The rows of M fall into several groups, and each row is roughly a mix of its group's hidden directions.
M, 143 rows:
[[ 24   9  27  38   3  -1 -25  40   9  26]
 [-19 -35  -7 -11 -37 -20  17 -28   4  37]
 [-21 -23  -7  28  -1 -20 -14   7  38 -45]
 [  4 -26  31 -41 -32 -11   2  15   5  35]
 [-20 -13  23  21  -4 -18  25  43  39   0]
 [ 44  17  -1 -34 -11  36  17   9  13 -24]
 [-12  -9 -28 -23 -16  35  18 -27 -25  35]
 [ 24  34   7 -25  16 -41  29 -17  19   0]
 [-33 -10 -23 -30 -10  37  11 -31 -11  25]
 [-23  48  -3  13 -25  33  -8  16  19  21]
 [  7  10  24   7  46  34  31  13   5  27]
 [-10 -19  11  36   0  -4  34  50  -8  18]
 [  7 -33  33   7 -24  -4 -30   8  45  10]
 [-21 -42  18  12  -7 -12 -31 -22 -40   5]
 [ 14   9 -10 -13  36  46  10   0   9 -43]
 [ 17  29 -35 -17 -33  -3   3  37 -19  20]
 [-37  25  -8   5  27  20  51  -5  -9  -7]
 [-15  18 -19  33 -16 -14 -14 -15  47  29]
 [-10  47 -27   3  39  31   4  -6   0 -17]
 [ -7  22  28  25  -1  11  17  -5  13  58]
 [ 18  12 -15   3  43  35  27 -10  20 -31]
 [ 19 -13  20   8  40 -21   8 -40  35   0]
 [ 31  40  21 -15 -35 -15  18 -18  24  -1]
 [ 24  31 -20  -8 -27 -28 -36  -8 -28  15]
 [-42  14  -4  23 -13   3  34  -4 -44 -15]
 [ -5 -16  12 -49 -17  25  39 -12  -7  20]
 [ 27  38 -34  31  21  11 -10 -11 -28   6]
 [-41 -23  16   3 -23  12 -33   1  28 -30]
 [-17   9  43 -27  28  32   7 -28 -18   0]
 [ 29 -32  20  45  14  13  -5   4  32 -13]
 [  8  44 -44  -6 -18  15   8 -23 -29   4]
 [ 16   3  -4  38 -45  -3  14  39  17   8]
 [-11 -28  -9  -1  31  27 -12   7   3 -55]
 [ 18  29 -16 -13  31  11 -32 -32   5 -35]
 [-16  46 -14  35 -31  -2   9 -17  18  23]
 [  6 -41  35   0  22 -17 -44 -15   2   5]
 [ -7  61 -19 -20  13  21  -1 -26   2 -12]
 [ 31  -4  11  29  10  29  18 -10  51   5]
 [  3  -7  50 -41  15  11  15   6  31 -12]
 [ 25  14 -32 -25 -18  48  15  19 -16   7]
 [-21   0  -3   7  30 -34 -44  -1 -27 -27]
 [ 52  47  -3  13 -20 -10  -3 -15   9   4]
 [ 53  28 -11  11  -4   7   2 -44 -11   3]
 [  7  12  19 -45 -23  -6  18  10  34  35]
 [  3 -10  28 -27  19   9 -46  -6  36  21]
 [  9  -4  19   4  40  33  23   8  42 -19]
 [ 26   7  15 -26  -8 -35 -26  29  19 -32]
 [ 42  12 -15  19   6  37   2 -21  26  29]
 [ 58 -11   6   7 -15 -36  10 -15  21  -8]
 [-12  18 -28  58  30  15   7   5   6   7]
 [-31  29 -20  33  23   8   9 -31  -7 -31]
 [ 34 -44   4 -33  -7   4   4  28 -17 -24]
 [ 27   8  32   2  -6  18  27 -19   0  51]
 [ -9  16 -22  33 -10 -40   2  29 -11  37]
 [ 13 -49   2   0  43   1  10  20  -8 -30]
 [ 31 -25   9   1  40  -9  25 -27  15 -31]
 [ 41  -4  -9 -13  35  -3   4 -12 -28 -42]
 [ 16 -21 -18 -16 -25 -36  -8  15  13 -48]
 [  6  28   0 -18  24 -36  19   3 -29  41]
 [-23 -58 -15  11  14   7 -28   9 -17  16]
 [ -4  58 -41   1   8 -16 -22   1 -10   2]
 [-27  -8   5  22  47  24 -12  10  30 -27]
 [  9 -25   8  49   9  11 -34  15  32  12]
 [-11 -33  13  11  57   7  13  30  -5  -5]
 [ 14 -37  10 -28  29 -15 -24  26 -22 -25]
 [  6  49 -35 -14  12  -2   8 -39 -13 -11]
 [-51  33   5 -20  19 -20  10 -22   4 -22]
 [-15  45 -17 -10   5   4   0  41  29 -27]
 [ 21   9 -11   2  14  14  50  12  -2 -47]
 [ -3 -33   7  40  14 -19 -38   6 -22 -26]
 [ -6  20 -20 -18  29   8   5 -51  30 -18]
 [ 23 -15  50   4 -11  15 -23  38  15  -9]
 [-21  21   6 -28  13  18 -45 -29  24  15]
 [ 15  47  13 -26 -37   9   8 -14  30   7]
 [  7  36 -27  26  -9 -28 -18  43   2 -13]
 [ 19  32 -31   0 -13   2   5 -14 -52  23]
 [ 29  19  -3 -12  -1  -2 -48 -33  28 -18]
 [ -3  29  16  12   1  58   9  -5   7  33]
 [-10 -15  28  11 -20  -1 -18 -44   8  44]
 [ 35  -4 -11 -41 -27 -31   5  13 -30   5]
 [ -2  27 -14  39  26 -11  14 -14  38 -28]
 [  8  38  34 -19  -5  -1  -3  12  41 -32]
 [ 31  -6  -6  26  37 -13 -21   6  30 -35]
 [ 39  39  12  22  27  19  -8   8   9 -30]
 [-31 -26  23   4  -8  21 -19   4  -2  53]
 [-36 -45  32   0  34   3 -13  10   1 -10]
 [ 11   7  -5  62 -12 -31   4  12 -11  21]
 [ 28  -6  -7   1  50  24  30  27 -18   2]
 [ 21 -46  18  -6   9  36  -1 -36 -14 -12]
 [ 32 -20  25 -31   7  16  14 -40  -5 -29]
 [-36  16  22 -15   7  47 -14 -15 -14  29]
 [ -8  15   9   9 -46 -22  35   3  22  34]
 [-13 -40  43 -10  -9   4  34  31   0  -4]
 [ 42   2   7   3  -1   4  35  39 -23 -29]
 [-39  28  13 -48 -29   5  -7  12  -9   6]
 [ 17 -54  12   1  -7  11  15  18  -2  43]
 [-20  17 -29  44 -26 -35  -5  -8 -18  11]
 [ 26  45 -32  23  14   9   9  19  29 -12]
 [-11 -31   1  -1 -31 -18   0  41 -40 -14]
 [-28   7 -39 -32 -16 -22 -21  -3 -33  18]
 [ -9 -18  39 -17  10  35   3 -12 -22  42]
 [-38 -21   1 -15 -27  12 -43  -4   2 -33]
 [ 38 -30  31  36 -17   9   7  -5  23  18]
 [-34 -55  17  19  -6  -4  28  11  -3  14]
 [-24  38 -16 -15  39  34  -7  -1  -1 -27]
 [-35   8   4 -44   6  36   2 -32 -17   0]
 [-40  22  12  18  23 -26 -24 -38   9  -8]
 [-18  -5 -28   7 -28  42 -37   5 -19 -19]
 [-28  33   0 -26   5  16  35 -39  16   9]
 [ 40  28  -4 -25  11  18 -39   7  29   5]
 [ 39   6  16  30 -27 -27  18   5  36  12]
 [-33  -2 -13  -3 -19 -24  28 -17 -42 -29]
 [ 29  24 -30   2  14  25  10  18  40 -28]
 [ 39  11 -29 -13   2  42  -4   5  24  29]
 [  3  32  35 -37  12   5  16 -24  35  -7]
 [  9  -8 -45 -20 -40 -10   5 -12 -34  18]
 [ 52 -25  21  -3  -9 -32  16  18   1 -19]
 [  7   9  -2  30  35 -24 -54 -11   9  -8]
 [-49  34   8 -35   2 -19  18 -18   7  -6]
 [-24   8   9  33  46  37  10  15   6  17]
 [-31 -13 -17   7   3   2  11   2 -54 -38]
 [-39 -21 -28  26  37  24 -22  -6  -1   7]
 [ 23 -12 -21  48 -18  40  10 -14 -13  12]
 [-23  54   0 -23   4 -26  -7 -16  26  17]
 [ 43 -31  33 -11  14   9  34  11  17  -1]
 [ 13   5   5 -15  -8  17  -8 -28 -39  52]
 [-52  13 -28 -10 -16   7  -1 -39 -17   6]
 [-42  42 -20   1 -23 -20 -25   8  -5  17]
 [  2 -20  38  50  19 -29  15   8   4   5]
 [-20  10 -40  39  -6  -5  42 -11  -1 -19]
 [ -8   0   5  -3 -19   4  12 -23 -60  35]
 [-32  18   7 -13 -23 -50  -9  34  -5  -8]
 [ -3  11   6  -2 -50  -2  31 -11 -13  44]
 [ 22  41  19  33   6 -25  -7  25 -14 -27]
 [-30  18 -33   3   7  -1  40   1 -40  17]
 [-25  27   9 -29  -8   5  10 -46  11  35]
 [ 32  36  10  25 -14  -6  41 -18  25   5]
 [-22 -32   5  27 -22 -40 -14  23  26 -11]
 [ 17 -19  10 -26   7  54  -1   6   6 -37]
 [  4  14  35   9  15  19 -22 -20 -11  53]
 [ 24  35 -32  26 -18  16  25  28  20  -1]
 [-16  -4  47 -21 -31  19 -25  17  26   7]
 [ -4  -4  -2  -7  24  35 -12 -27  45  34]]
In each list below, three rows fit none of the groups, and each other row fits one group, some only roughly. Which are they? Name them in the order they come.
    Z_238: [ -9  -2   5 -69  19  -2  23  -5 -11  -5]
    Z_111: [ -3 -30  45   6  -2   5  28  10 -43  17]
    Z_915: [ 35  30  22  11 -11  14 -53   5   7  -2]
    Z_317: [  2   8  -1 -41 -14  25  35   9  16 -42]
    Z_251: [  6  -1   5 -33  21   2   3 -60 -20  17]
    Z_462: [ 44  -7 -16   0 -29 -18 -23 -42   1  14]
    Z_476: [ 26 -15  -3 -17 -32 -21 -29  37 -16  27]
    Z_970: [-52 -19  21 -37  -1  13  -1  -1  21  20]
    Z_357: [ 32  -9   9  21  38  25   4  21 -37 -19]
    Z_495: [ 14 -44  20 -44  15   1   4  16  15  27]
 : Z_317, Z_970, Z_495
    Z_372: [ 10 -13 -22  53  -9   6   9  31 -16 -31]
    Z_343: [-27 -34  -7  44 -33 -13 -28   3   1   9]
    Z_457: [ 29  25  18  24  17  35  35  15 -24  -4]
    Z_535: [ -7  46  18 -27  16   5 -35 -10   0 -33]
    Z_282: [  5 -20  -2 -14  35 -58   0  11 -13 -21]
    Z_45: [-11  25  -4 -14  29   1  -3 -22  35 -49]
    Z_440: [-40  -3 -15 -31 -32  24  -4 -20  17 -28]
    Z_856: [  2 -48  49  20   3  16  -9  -5 -18   6]
    Z_854: [-44 -28  -2 -13   5 -50 -13  12   7  14]
    Z_89: [  6   7 -34  30  21  49  -4 -14  -3 -26]
 : Z_440, Z_856, Z_854
    Z_216: [ 11 -30  25  28 -10 -31  15 -26   1  39]
    Z_573: [-25   8 -28  -2 -12 -62 -14  14  -4 -11]
    Z_400: [ 10 -41   6 -29   6  38  22 -12 -34  -3]
    Z_675: [-35 -35 -36  17  11  -6  21   4  -4 -35]
    Z_501: [-16   6  18 -21  39  -7 -16 -52  17   3]
    Z_241: [ -2  12  -6 -64 -14 -36  -3 -12  -1   7]
    Z_901: [-10 -21  35  -4 -14  21  31 -13   9  48]
    Z_68: [-43  -2 -11 -40   2   0   5  34 -33  -5]
    Z_452: [ 30 -14  -3  24  13  -8  19  33  37 -35]
    Z_837: [-53 -30  -2  30 -20  -8   6  26   2  10]
    Z_220: [ -7  25   1  -1  28  39  41 -27 -19 -11]
 : Z_675, Z_241, Z_901
    Z_244: [-39  13 -28  13  11  30  38  28  -6  -4]
    Z_235: [ 49 -23   1   5  18  -8 -40  31   1   0]
    Z_185: [ 34   0  26 -17  27  54  -9   2  -7  -8]
    Z_507: [ -1 -27  36 -43  -6  17  -5  -3  20 -36]
    Z_151: [-22 -16 -12 -13 -28 -32  20  15 -29 -40]
    Z_373: [-17  28  31 -13 -12  37   0 -28  36  10]
    Z_891: [ -2  11   8  30  35  22  17  48 -15 -17]
    Z_366: [  5  -6  -4 -14  18   2 -24 -48  31  38]
    Z_909: [ 13  25  23  -8 -16 -36  13 -30  43  -1]
    Z_510: [ -8 -28 -24 -28  32   7 -12 -24 -36 -26]
    Z_163: [ -3 -37  23  -7  10 -28 -23 -27 -33 -27]
    Z_995: [ 16  12  32 -29  30  23 -14 -34 -10  27]
 : Z_244, Z_185, Z_163
    Z_100: [-42  -6  14 -10  12  57  13   5   9  11]
    Z_941: [ 27 -23   5  16  26  22  54  -9  15   0]
    Z_789: [  9  44 -13 -13 -29 -27  24 -21   0 -30]
    Z_196: [-37  15  31  25   8 -21   2 -25  30  26]
    Z_141: [  7 -33   7  27  44   9 -28 -24  -8 -22]
    Z_537: [ 14  15  38 -37   1  21 -21 -10 -37  17]
    Z_523: [-12  -8  26  10 -10   4  57 -17  33  14]
    Z_18: [-46  20  19   2 -21 -31 -14  13  30  19]
    Z_534: [ 44 -35  20   1  -8  26 -18  12  29 -17]
    Z_631: [  3   7  -4 -28  48  50 -10   6   9  -8]
    Z_667: [ 29 -31   3  21 -30   1 -43  -7  -7  30]
 : Z_789, Z_534, Z_631
    Z_225: [-27 -12  20 -33 -33 -24 -23  15  26 -21]
    Z_217: [-17  19  -1 -41 -46 -21 -16 -18  12  19]
    Z_167: [ 34 -52  -1  20 -23 -22  -5   3  -6  25]
    Z_985: [  6  42   2 -33   7  31   7  -1 -11 -42]
    Z_767: [-16   0 -21 -22  32 -31   1  27   5 -45]
    Z_904: [ 12   7  43  -5  15  -5  31 -26  44   7]
    Z_5: [-19 -44  10 -48  -9 -23   2 -23  -6  -6]
    Z_164: [  5  21 -19   2 -19 -39  26  -9  19 -45]
    Z_886: [ 40   4   7 -11  -6  18  21 -40  34  25]
    Z_478: [-43   2  -1  20  14 -13 -52   9 -23   1]
    Z_14: [-17  31 -18  38   4  37  -5  24  -5  28]
 : Z_164, Z_886, Z_478
    Z_382: [  7   5  15 -63  32  -7 -15 -15  11   7]
    Z_736: [  8 -49 -16   0   3   1 -15   3 -52  16]
    Z_744: [ 23 -12 -12  -6 -21 -44 -35 -24   8 -28]
    Z_515: [ 18 -21 -13  48  26 -14  18  34  17  -2]
    Z_751: [ 48 -40 -22  11  -6  10   7  -8 -15 -30]
    Z_354: [-52  31  11 -26   3  -5 -10  23  22 -18]
    Z_263: [ 40  17  23 -31 -12   4 -25  -1  41   0]
    Z_52: [ 44  20 -15  -7 -34  19  17 -35  -7  16]
    Z_323: [ -9 -20   9 -22  15  34  21 -40  38  -6]
    Z_651: [ 35  30  -6 -12  12 -21  42 -22  -5 -28]
 : Z_744, Z_263, Z_323
    Z_358: [ 19 -41  16 -13  13 -27  12  43  13 -18]
    Z_898: [  6   8 -12  70  -3  13 -19 -14   1   8]
    Z_879: [  6 -23  19 -65   5 -11 -10  14  -7  16]
    Z_456: [ -3  20  12 -46  22  15 -26 -22  -7  36]
    Z_319: [ 44  16 -27  -6 -16   4  15 -30 -36  18]
    Z_566: [-14 -38 -31  27 -13   1  10   3 -10 -47]
    Z_761: [  7  43  26 -17  21   0 -50  -7   4  -3]
    Z_260: [-20 -22 -10  44 -31  14  17  13 -34 -13]
    Z_136: [ 31  -8  20 -19 -48 -26  -4 -29  19   3]
    Z_968: [ -2  47  -6  32  -4   1 -20 -31  24 -26]
 : Z_456, Z_566, Z_968
    Z_687: [ -8  41  12   8   8   4  13 -23  54 -15]
    Z_50: [-11 -12  14  62  27 -20 -14  -7  -8  10]
    Z_745: [ -8 -47  26  12 -24  24  19 -31  -2  18]
    Z_379: [ -9  28  -6  17  45  19   4 -38  16 -25]
    Z_455: [-62 -20   7  18   6 -10  15  14  -6  25]
    Z_709: [ -4  -9  -7  30  28  27   5 -12 -42  38]
    Z_550: [-21 -33  -6  36 -10  14  -9  23  35 -32]
    Z_234: [ 32  52 -13  -5 -12   3  16  -6 -36 -14]
    Z_110: [-22 -21  42   1  35  27 -29 -14  -7 -12]
    Z_30: [ -4  -4 -37 -21 -28  15 -30 -21 -27 -32]
    Z_723: [ 46  13  -1 -25  -7  28 -29  33  -5  17]
 : Z_50, Z_455, Z_110
    Z_953: [ 14   7  -6  26 -24  39  35 -37   8 -14]
    Z_98: [-24  27 -11  26 -16 -42 -19  28 -17 -18]
    Z_97: [-50  -1   3 -18 -55  -2   1   4   0  -4]
    Z_488: [-12  -6   8 -10  12  20  57   9 -40  -9]
    Z_512: [ 18  16  18 -18  10  48  23  13  32 -24]
    Z_249: [ 27 -20  40   9  17  25  18  37  -8  19]
    Z_423: [ 52  28   1  -6  15 -22 -24 -31   0  11]
    Z_955: [  3  31 -31  10 -20 -39 -26   6 -12 -34]
    Z_861: [-32  18  17 -10 -21  -6  43 -23 -19 -32]
    Z_998: [  3  -5  -7 -36   9 -52  -1 -16 -39  -2]
 : Z_953, Z_97, Z_861
    Z_609: [-12 -34  14  35   9 -20 -37  23 -27   4]
    Z_917: [-24   2  17 -18 -48 -21  31  27  -2  17]
    Z_743: [-71   2   0 -13   4  18   7  -6  18   2]
    Z_826: [ 26 -23  27 -17 -47 -10  25 -15  -6  23]
    Z_952: [ 40  -1 -18  26  39  38  15  -2   6   9]
    Z_788: [-13   5 -31   0  28 -30 -10  42 -25 -24]
    Z_303: [-13 -38   7 -18 -19 -12 -20 -44  -7 -32]
    Z_948: [-10 -48  -3  -5   0  16 -22  35 -37 -11]
    Z_552: [  2  26   9 -24   7 -15 -28  12  58   2]
    Z_603: [ 49  17 -28  36 -18   7  22 -10   4   9]
 : Z_609, Z_952, Z_552
    Z_154: [  0   6 -10  35 -27 -34  15 -14 -41  25]
    Z_649: [-10   8 -47   4  28 -37 -17  25 -16 -15]
    Z_584: [ 27 -22  49 -36 -19   2  -7   0  11 -20]
    Z_565: [  1 -31 -27  23  -9   7  49  -3 -16  31]
    Z_96: [-34   7 -15 -28 -50   9  -8 -27  14   6]
    Z_910: [ 14 -15 -17  43 -47   8  -1  21 -23   8]
    Z_406: [ 26  24 -15  38   3 -17  45  -3 -17 -21]
    Z_583: [ 46  14 -20  12 -16  -4 -12  47  12 -16]
    Z_490: [ -5 -31  50  -7  14  23 -13  32  16  17]
    Z_578: [-61 -25  10   3 -10  22 -16 -17 -16  -9]
    Z_201: [ -1  23 -19  47  -9 -38  24   5 -12 -24]
    Z_258: [-16 -53   5   7 -33 -28   9  -1 -17 -24]
 : Z_96, Z_578, Z_258
    Z_417: [ -7  33 -40  -1  10  14  17 -21  23 -40]
    Z_558: [  1  40  17 -32 -12 -39  19  29  -8   9]
    Z_229: [ 19  29 -24 -38 -22  15   6  -1  -7  44]
    Z_599: [-14  -9  11 -13  -3  10 -60 -38  -4  15]
    Z_967: [ -1   4 -21 -37  13   3 -18  -2 -56 -20]
    Z_695: [ -4 -11  13 -51  -6 -15 -42  19  -6 -23]
    Z_814: [  3   6 -19  21  21  43 -14  12  40 -30]
    Z_859: [-43 -14   5 -52 -14 -17 -18  18   1  -5]
    Z_611: [ 39  23 -19  -1  17 -25  -1 -43  13 -23]
    Z_636: [ 15 -24 -32   1 -14   9 -23 -38 -19 -38]
    Z_516: [-50   4  11  17  -6 -26 -10  20   2 -42]
 : Z_558, Z_599, Z_814
